In the rows, zero is written as 128.
D: several groups of rows, each row roughly a mix of its group's hidden directions:
D (134 x 10):
[[168 127 110 148 104 101 145 151 104 119]
 [161 111 125 168  98 100 109 130 131 131]
 [154 123 125 142  87  85 128 152 130 125]
 [131 151 127  94 139 139 150 109 146  83]
 [134 135 132 124 160 145 162 167 106 150]
 [148 133 125 127 109 126 141 147  94 179]
 [154 148 103 126 134 129 134 173 104 155]
 [124 154 106  95 149 153 147 165 129 131]
 [109 105 124 108 159 148 137 156 167 133]
 [148 115 127 159  84 112 102 123 104 119]
 [113 148 160 120 157 151 130 108  93 146]
 [131 142 118 112 120  76 152 161 127 137]
 [112  98  95 135 122 159 120 164 130 107]
 [101 151 135 126 125 113 101  89 161 117]
 [114 154 157 132 105 142 101 107 115 163]
 [118 165 154 108 134 136 153 146  91 138]
 [123 154 117  92 160 139 133 155 149 103]
 [131  96 140 168 106 103 116  97 136 123]
 [133 117 136 129  99  79 156 138 146 110]
 [156 149 144 137  92  87 110 142 122 134]
 [118 116 109 126  82 123 110 121 148  88]
 [109 149 163 106 134 136 109 123 163 157]
 [142 119 145 132 106 182 117 119 102 141]
 [124 160 156 104 105 106 145 150 134  99]
 [112  93 124 147 113 104 141 125 175 122]
 [141 116 134 141  79  87 121 131 137 109]
 [104 143 134 111 143 177 104 122 111 148]
 [167 116 130 154  97  91 123 131 127 146]
 [114 115 102 125  93 151  95 128 103 150]
 [131 112 136 153 111 135  89  91  99 123]
 [ 84 156 134  87 132 142 144 137 135 125]
 [107 131 144  94 164 149 130 107 121 160]
 [112 155 130 105 165 152 107 123 127  94]
 [123 116 145 127  71 102 117 118 107 126]
 [118 127 140 132 121 146  91  75 132 115]
 [110 141 131 108 177 166 139 121 125 141]
 [137 121 114 142  92  74 115 132 126 118]
 [140  95 122 149 138 140 146 118  88 162]
 [141  93 124 124 162 147 125 100 101 103]
 [150 114 114 158  85 107 126 141 108 149]
 [135 132 115 124 148 152 151 130 157  78]
 [125 144 137 163  99  90  97 122 114 136]
 [106 121 119 107 170 175 133 134 128 127]
 [147 114 142 155 108 130  91 105 113 161]
 [150 152 104 141 130 116 152 172 128 152]
 [151 113 129 151  91  82 131 143 137 125]
 [146 126 118 122 125 112 167 170 138 158]
 [119  87 122 108 138 153 109  88 141 126]
 [136 153 136 129 127 148 125  95 134  75]
 [148 128 120 137  78  97 135 157 115 133]
 [139 132 130 134 128  98 155 158  92 161]
 [ 97 152 139 104 124 157 136 162 156 134]
 [103 151 160 104 141 154 125 102 100 127]
 [158 146 122 134 110 132 160 163 118  95]
 [ 94 129 115 103 153 167 137 134 155 118]
 [145 123 105 123 101 129 149 146 160  87]
 [156 122 136 129 110  97 166 146  99 145]
 [164 145 127 149 118 109 124 144  84 146]
 [164 105 105 155 119 103 146 123 155 113]
 [144 114 142 152  94  87 118 102 145 124]
 [143 129 121 112 154 125 150 142 133 184]
 [103 169 149 115 112 134  99 135 155 143]
 [134 105 119 160  77 111 112 116 119 125]
 [ 97 114 134  95 110 132 120 163  99 109]
 [156 122 115 161 101  99 116 129 134  93]
 [129 125 104 127 169 151  94  96 123 138]
 [160  87 125 156 122 105 131 100 123 113]
 [155 103 110 144 106  95 141 151 154 142]
 [126 112 131 142  95  95 126 124 157  89]
 [123 174 138  91 138 123 163 140 133 123]
 [160 154 138 124  93 105  98 133 125 103]
 [102 160 140  92 150 158 111 120 119 116]
 [137 123 141 156  87  94 112 118 101 137]
 [104 103 116 139 129  98  95 103 158 136]
 [109 124 117 105 165 175 132 138 111 120]
 [ 97 124 134 122 156 147 126 102 157  92]
 [111 133 122 116 181 150 143 130 157 113]
 [128 141 120 118 118  91 154 173 131 152]
 [126 157 149  83 150 119 146 150 143 113]
 [138 157 121 136 120 132 145 134 154  74]
 [151 118 113 165 112  95 123 139 112  95]
 [144 140 118 134 138 135 152 160  98 172]
 [144 154 113 116 165 153 130 152 136 162]
 [ 75 144 145  97 130 128 150 125 132 146]
 [140 112 141 149 106 129  99 115  83 151]
 [123 119 122 116  89 122  92 106 140  93]
 [141 133 139 148  91  93 117 139  92 144]
 [151 122 116 123  88  77 123 133 133 136]
 [145 137 125 121  89  88 148 157 127 110]
 [155 104 112 162  97 109 119 132 118 157]
 [ 92 133 138 104 164 161 137 124 111 147]
 [121 175 156 101 148 151 115 131 124 120]
 [124  98 107 127 158 110 150 166 136 151]
 [114 131 125 143  89 100  94 108 156 126]
 [ 94 144 127  91 138 161 134 117 110 103]
 [133 116 133 141  87  88 112 113 139  98]
 [144 154 125  94 139 108 137 169 147 110]
 [155 124  98 129 102 102 108 118  90 116]
 [102 120 158 148  92 140  98 114 144 112]
 [138 129 162 149 166 125 127 107 165 139]
 [138 164 165 121 136 119  94 112 154 124]
 [159  99 126 159 112  94 149 132 129 151]
 [131 160 153 128 133 140 100 103  88 144]
 [149  95 128 170 104 108 110 108 129 139]
 [105 130 126 107  87 142 104 105 125  95]
 [140 150 149 122 127 124 140 144  75 156]
 [117 128 150 132 177 164 130 108 126 146]
 [ 99  94 141 141 143 153 147 122 148 159]
 [101 141 129  95 148 171 118 114 131 103]
 [164 171 140 129 138 132 105 134  99 144]
 [137 142 107 135 114 120 161 180 116 139]
 [ 89 132 122 109 147 170 126 113 155 117]
 [155 130 104 133 121  96 126 168 153 108]
 [140 102  98 142 120  94 142 164 143 115]
 [ 78 116 137 105 116 152 105 130 142 111]
 [ 86 156 145 103 118 153 101 116 132 121]
 [124 147 164 131 120 104 119 115  95 165]
 [118 161 152 133 138 144  98 130 114 170]
 [123  98 109 176 126 149 109 138 127 152]
 [126 144 146 120 171 142 150 142 162 152]
 [168 131 139 158 135  97 134 116 112 160]
 [ 95 162 140 154 143 132 113 126 165 140]
 [152 118 128 102 143 153 164 150  95 130]
 [113 117 159 122 122 115 110  87 150  95]
 [139 140 141 141 176 166 126 117 106 139]
 [ 81 143 135  90 125 155 119 134 138 112]
 [143 115 101 123 114  95 155 168 142 115]
 [136 131 125 125 118  94 147 169 103 160]
 [131 150 134 114  85 120  93 124  98 109]
 [134 150 121 117  90  98 114 143 144  91]
 [161 107 122 160 148  95 123  99 139 121]
 [150 160 135 140  87  89 119 136 128 133]
 [121 107 120 153  88  92 136 155 128 141]
 [123 115 122 117 177 169 133 138 109 140]]

one row of each group, then the others: which group is each in?
[107 125 131 146 103 104  86 106 145 150]
<44>
[150 148 126 117 113 107 151 175 112 149]
<16>
[122 158 132 112 176 162 140 142 137 130]
<70>
[163 138 143 146 116  83 135 130 111 154]
<75>

[130 126 144 161 124 114  95 111  86 146]
<44>
[120 131 142 110 135 171 113  82 136 113]
<44>
[142 158 140 114 136 104 156 174 120 127]
<16>
[117 140 137 105  81 113 143 151 104 107]
<70>
[144 101 104 148  95  94 127 157 133 124]
<44>
[125 153 147 123 104 100 118 139 120  79]
<16>
[112 158 126  95  94 127 105 137 115  98]
<70>
[135 111 131 161 129 139 128 109  98 175]
<16>
[132 141 138 122 156 157 159 162 108 153]
<44>
[ 88 119 162 139 130 173 136 126 127 127]
<70>
[178 126 126 132 162 112 152 136 109 143]
<75>
[133 101 121 105 179 139 151 130 107 130]
<44>
